Turns, then the turns between two rows, first turn first; the first pair answered:
mis:
[ 22   4  -4  29 -15   5  -6  -2  32  -1  -9   7   2  21  10   3  12  -6
  -6  -5  12 -11  33   5   5 -23  13   7] |-> [ 11 -22  11  -7  23   6  -1  -8 -17 -22  12 -12 -32  11   8   6  -8  -9
   0  -2 -15   6   3  10   6  -2 -32   7]
[-19  -9  26 -21 -12 -37   6  27   1  15  -6 -12   7   7  15  13  -9  -3
  -8   5 -15 -23 -16 -11   4  -2   8  -4] |-> [-18 -13  18 -23 -21 -34   8  25   2  17   0 -15  10  14  10  20  -6  -5
 -10   5  -9 -27  -9 -16  12  -1   8   0]
[  9 -20  14   3   4   3 -11 -19  21 -16   2   8  -1  20   8 -20  18 -10
   2  16 -21  -4   5  16  -8 -18   6 -13] |-> [ 11 -19  13  -1   8   5  -8 -19  18 -19   3   5  -5  25   8 -15  19 -12
   1  14 -18   1   5  17  -5 -16   1 -14]
[-10 -21   9  -1  -7 -20 -40 -21 -11  -2 -22   2   4 -14  11 -23  19  16
   5   1  16  51   2  43  -8  -5  11   0] |-> [ -8 -27   1   1 -17 -17 -38 -29  -6   3 -21  -1   8   0   3 -17  21   9
   2  -8  25  53   1  40  -2 -12  14   4]
Zek:
[ 15  33   5  17  49  33  22 -26 -25  -9  21  12 -12 -32  -8   0   6   9
  12 -11  -2  -9  21   4   5   1 -32  -9] |-> [ -3  35   7   4  41  14  16 -31 -42   7   7  16  -4 -49  -6 -15   4  18
   8  -4  -1  30   9   7   0   9 -15 -14]
[  2   2   5   5   3  -8  -2   0   4   3 -12   1   2 -12   5  -5  12   9
   1  12  -4  12  -4   6 -12  -9  12  -1] |-> [ -5   9   0   7 -13   2   2  -9  11  10 -14  -2  10   0  -7  -4  11   4
  -1   3  12   4  -1  -6  -5  -5  17  -1]
[ -5 -14  -5  -7 -16 -10 -10  -3   5  12 -12   5  -3   1  -4 -11   3  -6
   0   3  11  38 -12  12   0  -2   8   1] |-> [  9  -9 -12   3 -24  13  -4  -2  18   4  -7   1  -2  27  -9   6  11 -10
   0  -5  22   8   4   4   9  -4   4   6]
[  6  17   6  16 -12   0 -11  -6  22  20   1  11  16   0  22  20 -14   1
   3   1   6 -46   3 -24   6  -8  -2 -11] |-> [  7  13  22  16   8 -17 -17  -2  10  15  -2  14  14 -20  36   8 -22   4
   5   5 -15 -31  -5  -9  -5 -10  -5 -16]
nok:
[ -4 -15   2  -7 -14 -26 -17 -10  11   4 -11   0   3  -4   8  -8   4  -5
   0  -2   0  15   7  10  -6  -6  10  11] |-> [  5  -2   2   3 -14 -16 -15 -12  17  -1 -11   7   0  -7   2  -8  16  -3
   5   0   9  13  14  11  -8  -6  15  10]
[ 16 -10  -2   6  -2   1 -13 -11  15 -13  -8  18  -5  41  10  21  20  -8
   1  -8   2 -11   9  22   0 -17  -7  12] |-> [ 18  19  -2  13  17  23  -2 -24   2 -14  -6  22  -4  18  -3  14  23   7
   5 -11   5 -14  19  21  -2  -6 -16   8]
[ 10 -28 -12   5 -12  -2 -21  -9  29 -12 -18   2 -30  47   2   2  14  -3
  13  -9  13  -3  15  22  12 -16  -8  11] |-> [ 19  10  -9  17   3  23  -8 -25  14 -18 -12  12 -30  13 -14  -5  23  10
  24 -16  21   1  33  24   6   0 -13   8]
[ 23  -7  10  10   7 -10 -20  17  10  -2   7   5 -14   9  18  12   4   1
  13  -4 -20   7   3  11 -11 -11  -2  -4] |-> [ 28   7   7  19   8   1 -14   5   4 -12   3   7 -13   3  11   9   6   4
  16  -2 -14   6   9  11  -9  -6  -5  -5]
Pairs:
Each pair is 2 to 3 turns apart.
[  1   2 -10   8 -32 -19 -11  -4  25  12 -17   8  15   7   4  -5  17  -7
  -5   6  12  13   3   4  -5 -13  27  11] |-> [  0   0  -3   4 -20 -28 -17   0  18  12 -13  10  11  -2  11  -9  11  -1
  -5  10   0  18  -1  10 -10 -10  28   8] : Zek then Zek then Zek
[-22  29 -16  -8 -10  -8  15  27 -33  29 -15 -15  36 -52  -2 -21  -5  17
 -15  29  -3  21  -7  11  -2  11  10 -20] |-> [ 20   4  -1  11  11   2   2  48   5 -15   5 -23   3  17  30  17   1 -13
   2  16 -30 -61   5  15   8 -27 -22  -7] : nok then Zek then Zek
[  2 -39  13 -11  12 -13  -5   8  -2   7  -8 -14  -7   5  11  -7 -12 -13
  -8   7 -20  27 -13   7 -17  12 -25 -12] |-> [ 13 -37  11  -3  19  -3  -3  12   9  -2  -3 -13 -12  18   9   8 -10 -15
   0   0 -23   8  -7   7 -14   6 -35  -5] : Zek then Zek then Zek
[ -1 -20 -16  10 -26  26 -16   3   3  -3   9  -7  -4  29 -27  21  18  -8
  -2  -6  47 -35  -1 -21   9  16 -15  -3] |-> [-17 -15   5  -5  14 -14 -20   1 -41   4   5   2 -12 -47 -11 -16   0  25
  -2  15   9  24 -26   4 -17  34 -10 -20] : nok then Zek then Zek
[ 21  21   3  -2   3  34   3  -8  -3 -10   3  -6   5  23   2  23  16 -15
  22 -10  -2  12  29   0  -4  11 -11   0] |-> [ 11  22  -6  -8  -6  29   6 -13  -3   0  -6  -2  12  18  -6  20  23 -16
  16  -5   6  26  31  -3  -2  13   0  -3] : Zek then Zek then Zek
[ -7  -7 -17   6 -11  15  -5 -10  23  -1   0  -3  -1   9  -3   9   3 -18
   2 -19  18  -8  17   7  -7   7 -28   8] |-> [-16  -9 -18  -3 -19   9  -6 -10  22   8  -9  -5   5   3  -6   2  -3 -16
  -1 -13  25   9  15   4  -3  11 -23   4] : Zek then Zek then Zek
[ -6  -2 -25 -10 -16  18  35  -5 -17   0   3   3   1   5 -31  -2   0 -23
   2  -6   8  22  -5 -13  17   6  -4   6] |-> [  8 -29   1  -5  11 -14  15  10 -13 -18   9   4 -22   3   3  -5  -5 -18
   7   4 -31  29 -22  11   6 -12  -9   4] : Zek then Zek then nok
